In the data rows, the value 128 means zero.
Here are some points, each followed by its number:
tensor([ 42,  94, 134, 100,  94, 198, 170, 154, 148, 149, 159,  69, 229, 161, 121, 111, 144, 173, 160, 164,  99, 156, 198,  93, 149, 181, 164, 141, 157, 141, 166,  39]) 0
tensor([144, 154,  48, 142, 167,  92, 122, 165, 192, 108, 139, 204, 106, 156,  84,  90, 118, 128,  99,  62, 158,  93, 104, 107,  66,  95, 103,  99,  83, 153, 133, 136]) 1
tensor([114, 167, 142, 106, 172, 105, 117, 150, 128, 127, 104, 117,  90, 135, 107, 141, 150, 127, 121, 111, 202,  84, 137, 109,  79,  93,  84, 105, 134,  74,  84, 117]) 2
tensor([147, 158, 133,  83, 190,  49, 100, 123, 166, 141, 162, 128,  73, 110, 152, 124, 172,  76,  95, 144,  87, 121, 156, 141,  73, 102, 103,  93, 167,  36,  99, 143]) 3
tensor([128, 159, 145, 128, 104, 158, 164,  74,  88, 150, 104, 126, 138, 106, 126, 125, 123, 135,  67, 161, 104, 124, 117, 143, 184, 158, 179, 186,  94,  97, 149, 153]) 4
tensor([159, 128,  72, 159, 110,  99, 102, 127, 150, 114, 121, 115,  66, 130, 124, 118, 160,  92,  88, 147, 190,  82, 139, 168,  79, 132, 108,  70, 158,  82, 126, 127]) 5
tensor([132, 168, 125, 110,  91, 165,  90, 114, 128, 138, 108, 138,  97, 145,  99, 132,  91, 121, 124, 137, 148, 100,  77, 110, 115, 140, 118, 130, 151, 121, 115, 133]) 6
tensor([119,  73, 156, 145, 179,  68,  75,  92, 164, 145, 159,  89,  71, 116, 174, 187, 159, 140, 110,  69, 133, 105,  96, 112,  60,  57, 146, 149, 144,  71, 114, 167]) 7
tensor([ 56, 136, 109, 101, 114, 207, 148, 117, 130,  98, 116, 122, 176, 138, 140, 110, 100, 145, 163, 122, 149, 105, 184,  60, 169, 146, 139,  52, 135, 121, 153,  79]) 8
tensor([105, 139,  78,  89, 161, 139, 140, 227, 110,  98, 128, 131, 195, 122, 132, 107, 167, 137, 115, 127, 119, 111, 160,  91,  99, 162, 114,  17, 158, 181, 137, 105]) 9
tensor([128,  76, 107, 103, 111, 173, 148, 113,  74,  95,  98, 218,  97, 130, 127, 120, 108, 155, 116, 112, 112,  91, 110, 169, 149, 147, 140, 179, 122, 143,  81, 153]) 10
tensor([ 79, 127, 171, 105, 140, 167, 138, 141, 113, 109, 119,  90, 190, 145, 152,  79, 172,  96, 174, 154, 106, 157, 202,  73, 117, 136, 149,  79, 120, 113,  82,  92]) 11
tensor([170, 155, 149, 181, 129, 103, 144, 100,  92, 107, 133, 174, 121, 123, 158, 151, 103, 103,  99, 100, 108, 161, 104, 163, 138, 137, 128,  96, 110, 118, 100, 173]) 12
tensor([ 82, 116,  99, 101, 135, 171, 160, 143, 156, 118, 102,  76, 189, 147, 160, 104, 133, 173, 195, 148, 114, 125, 195,  59, 119, 140, 194,  91, 172, 130, 121, 102]) 13
New points follow, each followed by the numbers of its three nearest points above, looking only along the 5 directions in which the numbered points spread most, smallest number first.
tensor([119, 111, 100, 146, 191, 100, 165, 219, 114, 105, 157, 101, 131, 142,  86, 129, 135, 146, 139, 113, 125, 136, 167, 123, 148, 102,  88, 111, 128, 222, 204,  84]) >> 8 9 13
tensor([127,  99, 114, 131,  97, 146, 177, 114, 122, 123, 146,  52, 163,  98,  83, 118, 142, 191, 147, 134, 140, 155, 132,  93, 158, 164, 118, 156,  96, 185, 176,  92]) >> 0 8 13
tensor([170, 124, 112, 135, 150,  91, 113,  99, 190, 102, 155, 164,  34, 126, 160, 123, 113, 122,  88,  87, 159, 122, 106, 167,  83,  49, 162, 175, 156,  78,  93, 216]) >> 2 7 12
tensor([106,  92, 138,  84, 212, 108, 103, 125, 123, 166, 121,  26, 204, 135, 112, 155, 159, 151, 190, 153,  98, 151, 166,  54,  76, 174, 141,  60, 199, 123, 152, 115]) >> 8 11 13
tensor([180, 124, 130, 115, 203,  84, 112, 164, 161, 125, 141, 120,  42, 159, 167, 123, 160, 125, 117, 118,  96, 157, 137, 111,  62, 160, 141, 103, 180,   0,  66, 146]) >> 2 3 5
tensor([ 96, 152,  86,  90,  88, 134, 140, 210, 129, 129, 129, 156, 162, 120, 103, 131, 123, 128, 181, 168,  78, 137, 125, 115, 203, 155, 115, 160, 101, 160, 163, 127]) >> 6 8 10
tensor([ 87, 150, 121, 102, 159, 126, 116, 179, 146, 149, 153, 103, 208, 133, 159, 112, 182, 178, 143, 108, 104, 127, 175,  83, 152, 120,  93,  95, 166, 107, 138, 118]) >> 8 11 13
tensor([152, 142, 163, 135, 122, 148, 122, 124, 142, 178, 120, 117, 120, 134, 134, 113, 116, 165, 139, 155,  98, 150, 128, 155, 141, 134, 134, 148, 168,  62,  93, 122]) >> 4 6 12
tensor([114, 176, 137, 108, 138, 149,  94, 137, 129, 148, 102, 189, 131, 114, 130, 132, 131, 104, 112, 144, 118,  99,  99, 104, 138, 147,  96, 139, 109, 105,  89,  97]) >> 5 6 12
tensor([185, 151, 132, 207,  60, 119, 119,  87,  58, 112, 100, 200,  98, 148,  95, 159, 100, 106, 123, 153, 142, 142,  52, 178, 213,  98,  99, 170,  64, 156, 141, 129]) >> 4 10 12
tensor([155, 121, 117, 143, 143,  53,  78, 146, 146, 159, 147, 135,  72, 129, 129, 143, 131, 114, 158,  75, 103, 134, 100, 112, 106, 115, 131, 125, 117,  93, 111, 132]) >> 2 3 7
tensor([128, 180, 107, 130, 142, 130, 136, 110, 144, 128, 152,  88, 166, 100, 155, 106, 111, 133, 126, 179, 126, 181, 167,  89, 117, 120, 158, 118, 183, 106, 166, 128]) >> 8 11 13
tensor([ 76,  97, 118, 109, 121, 198, 177,  79, 117,  89, 122,  73, 127, 153, 136, 135, 110, 187, 149, 101,  92, 135, 112,  82, 124, 128, 229, 202, 101, 159, 119, 147]) >> 4 10 13
tensor([237, 132, 195, 153, 127,  76,  93,  86, 112, 158, 148, 127,  60, 113, 124, 176, 114, 105, 109,  86, 169, 145, 105, 193, 134, 116, 156, 210, 116, 117, 142, 151]) >> 4 6 12
tensor([ 63, 109, 113, 111,  80, 166, 135, 176,  99, 137, 108, 121, 200, 123, 123, 128, 146, 158, 158, 163, 108, 154, 103, 130, 147, 140, 137, 120,  79, 186, 102,  89]) >> 8 11 13
tensor([134, 126, 159, 125, 139,  97, 104,  88, 148, 151, 139,  95, 134,  75, 125, 120,  76, 147, 151, 141,  66, 169, 158, 147, 104, 149, 155, 156, 168, 133, 133, 157]) >> 4 6 12
tensor([109, 107,  63, 153, 109, 129, 123, 157,  91, 127, 137, 146, 175, 108, 114, 109, 160, 109, 125, 141, 112, 127, 163, 120, 195, 144,  90, 125,  84, 208, 160, 100]) >> 8 9 10
